In the rows, 128 means zero.
One turn moves each row of this set onto another row. After a few examples, where does it send each row asked below?
Sinoz: [117  94 132 128 154 148 127 100 108 113 147 138 118 134 144 120 127 129
 132 112 136 135]
zita: [158 122 135 112 139 145 130 145 135 103 102 134 119 120 118 129 138 118
 131 110 132 103]
pakug: [135 104 113 151 117 154 131 101  91 119 141 125 123 125 141 112 166  99
 114  96 124 134]
dap: [153 114 123 130 142 139 120 112 104 112 150 143 143 140 118 131 144 107
 148 139 157 128]
kazub: [138 123 130 129 126 143 106 109 134 105  93 120 124 146 149 146 160 124
 120 118 148 118]
Gozu: [150 126 114 163 126 139 120  86 119 115 107 118 142 103 144 121 170  90
 105 134 152 134]
zimo: [129  94 147 144 152 138 128 135 110 122 156 123 130 108 132 130 131 110
 130 103 111 118]
Lisil: [148 118 126 132 143 151 130  87 117 113 121 126 156 147 151 118 159 120
 111 136 145 133]
zuruv: [143 107 122 159 149 152 129  92 124 145 104 129 133 119 173 179 143 102
 129 128 152 142]
Nomer: [154 106 132 148 131 124 128  92 118 131  95 122 161 100 152 127 140 114
 129  89 120 113]
mabam: [139 126 117 165 123 149 127  87 119 120 101 118 136 100 128 120 174  97
 109 139 155 134]
tudi: [145  74 111 136 154 115 124 124 113 115 123 135 134 113 138 150 138  92
 138  86 111 114]
Libip: [156 106 139 152 149 142 125 104  99 132  94 133 161 107 152 161 119  82
 146 116 151 122]
tozep: [175 106 106 141 158 143 154 119 110 126 114 119 131  99 136 180 141  78
 135 110 147 149]
dozod: [155 115 145 153 141 150 161 114  85 125 135 129 138  93 112 145 119  86
 117 121 129 119]
dinaz: [155  96 107 136 127 154 138 128 130 107 103 133  98  87 132 136 159  97
  93 132 116 110]
Letev: [150 112 136 149 145 142 127  90 101 137  85 144 159 114 153 151 122  92
 137 117 153 116]
Rupin: [122 103 110 118 149 159 130  95 126 110 133 137 103 137 145 129 133 122
 136 108 150 147]
mep: [156 128 126 141 135 184 147 118 101 114  90 125 121  85 146 136 124  79
  97 119 144 130]
giked: [156 130 119 134 153 142 151 118  98 117 111 148 121 138 126 156 139  64
 119 112 157 140]
mes: [145 116 114 127 120 166 117  95 125 112  74 128 118 106 147 140 147 108
 101 143 142 112]
til: [134 100 109 161 146 161 146 111 106 120 128 139 127 101 127 132 175  85
 109 153 147 146]
fidib: [152 105 128 144 144 172 146 128 105 119 111 117 114  70 132 168 123  95
 135 126 161 135]
Bipo: [155 110 105 132 122 161 140 127 134 110  95 121 106  85 131 145 157  96
  94 128 116 118]
zamok: [137  74 116 135 163 172 140 130 114 116 147 126 112 103 140 156 136 118
 136 135 130 127]
rup: [141  83 118 126 146 168 126 133 123 111 137 119 106  95 151 159 115 122
 141 121 125 120]
fazif: [147  93 131 149 143 142 137 143 112 118 152 116 126  92 126 137 148 102
 118 108 103 111]
fafiv: [141  79 120 148 144 134 147  98 140 130 110 111 137 101 164 157 145 124
 121 103 110 140]
botud: [157 112  84 121 154 155 153 110 116 112 121 121 105 110 144 156 152  96
 124 112 156 165]
Viner: [148 127 119 118 134 158 103 117 130 111 114 118  92 105 150 155 114 107
 136 107 151 130]
Mivad: [137 112 133 169 119 150 143 106  81 121 144 125 134 113 133 122 157  91
 106 103 131 131]
Dif: [157 106 128 138 145 155 138 129 107 116 129 125 109  88 118 175 127  99
 153 130 163 124]
bim: [138 115 112 137 132 157 121  88 131 105  69 133 120 110 147 133 142 101
  99 140 147 113]
vigus: [142 105 113 128 144 128 126 126  93 108 113 154 130 124 133 118 138  70
 118  89 125 111]
Fezu: [142  93 123 154 157 149 136  94 126 138 110 128 133 109 170 182 132  96
 134 135 145 148]
Vizi: [146  85  79 114 144 141 126 119 115 102 123 127 113  98 152 119 151 104
 123  95 123 134]
Vol: [154 120 130  99 138 142 120 135 136  99 102 134 125 119 123 131 130 121
 133 109 138 111]
Vav: [154  95 135 143 136 129 140 100 111 125  95 121 165 102 147 134 128 109
 133  92 113 113]
Dedem: [144  99 109 151 153 157 139 113 105 120 134 134 118  96 127 129 175  93
 117 158 151 144]
gad: [164 123 124 126 149 144 129 116 102 115 144 135 134 138 112 129 143 110
 149 141 155 128]
rim: [162 116 144 133 156 152 155 130 103 116 121 134 136  86 106 137 115  89
 120 121 129 109]
zim: [149 127 126 136 133 174 141 113  94 120  97 135 127  99 144 113 139  67
  94 108 138 127]
lutok: [153  73  91 121 172 144 140 114 125 114 112 127 125  87 149 156 128 102
 138 110 130 141]
mapom: [146 126 129 140 137 146 130  87 127 116 132 134 150 144 144 113 152 115
 114 140 144 128]
Zuk: [143  96 115 145 146 143 143  91 139 135 106 118 141 105 174 149 144 127
 113 110 115 139]
vazer: [156  95 130 139 170 138 161 124  94 124 111 146 153 123 129 155 133  76
 126 104 129 125]
mafu: [140 122 138 121 125 148 102 116 142 112 102 125 125 138 151 136 156 122
 119 122 149 117]
fuvu: [154 139 120 120 128 156 116 107 126 113 106 130  92 111 146 152 120  82
 124 111 161 132]

giked moves to vigus
Rupin moves to fuvu
Bipo moves to til
Now these:
kazub moves to bim
zamok moves to Dif
dozod moves to zimo
Nomer moves to Zuk
lutok moves to tozep
mapom moves to mafu
fafiv moves to Fezu
mep moves to Mivad
zita moves to dinaz

